array([[-1.1,  0.1, -1.1,  0.7, -0.1,  2.4,  0.4,  0.8],
       [-1.9, -0.2, -2.4,  1.2, -0.2,  2.8, -0.1,  0.1],
       [ 1.6,  2.9,  0.5,  2.1,  2.6,  1.7,  1.2,  1.7],
       [-0.9,  0.9,  1.5,  1.0, -0.2,  2.2,  0.7,  1.5],
       [ 0.3,  1.8,  2.8,  1.2,  0.4,  1.3,  1.7, -0.3],
       [ 1.8,  2.2,  1.1,  1.3,  1.7,  1.1,  1.9,  0.6],
       [ 1.0,  2.0,  1.2,  1.6,  1.8,  1.7,  1.1,  2.3],
       [-1.5,  0.6,  0.8,  1.5, -0.1,  2.6,  0.3,  2.0],
       [-1.4,  0.7, -0.2,  1.4,  0.3,  2.6,  0.2,  2.0],
       [ 1.0,  1.9,  0.9,  1.2,  1.7,  1.7,  1.2,  2.0]])
Indices start at 0.
Which number is the top-left entry?
A: -1.1
Which number is the entry at row 2, column 0?
A: 1.6
The entry in row 0 and column 2: -1.1
The entry just right of the largest entry -> 0.5
The entry directly below the largest entry: 0.9
The entry in the bottom-left corner: 1.0
Which number is the entry at row 1, column 0?
A: -1.9
The top-right entry -> 0.8
Which number is the entry in the bottom-right corner?
A: 2.0
Which number is the entry at row 2, column 1?
A: 2.9
Which number is the entry in row 1 and column 2?
A: -2.4
The entry at row 0, column 1 is 0.1
The entry directly above 2.9 -> -0.2
Which number is the entry directly below 2.1?
A: 1.0
The entry directly above 1.4: 1.5
Which number is the bottom entry of the column that holds the smallest entry?
A: 0.9
The bottom entry of the column that holds the largest entry -> 1.9

Read these off the matrix that follows.
1) The third entry on the diagonal from the top-right corner?
2) The last entry, reading row by row?
3) The 5th entry in reading order?
4) The entry just left of 1.18?
5) The entry directly above 5.85?
6) The entry directly below the largest entry?
7) The smallest entry in the last row?
8) The first entry in the row that holds the largest entry?
2.77, 1.21, 2.31, 2.94, 1.18
-0.57, 0.50, 1.16, 0.59, 0.36
-3.23, 5.85, 2.49, 3.85, 2.75
-2.17, 2.78, 3.54, 1.14, -1.16
1) 2.49
2) -1.16
3) 1.18
4) 2.94
5) 0.50
6) 2.78
7) -2.17
8) -3.23

Read these off the array that follows.
1) Which number is the entry just right of 76.392?
2) Which number is the entry just right of 66.946?
3) Which number is the entry just right of -131.879?
[[76.392, 14.681, -76.214, -127.163, -83.176, 39.968, 159.926, 192.009, 113.834, -12.023, -90.169, -71.954], [-9.719, 61.745, 142.400, 151.709, 66.946, -63.225, -150.447, -131.879, -15.539, 111.006, 161.080, 108.824]]
1) 14.681
2) -63.225
3) -15.539
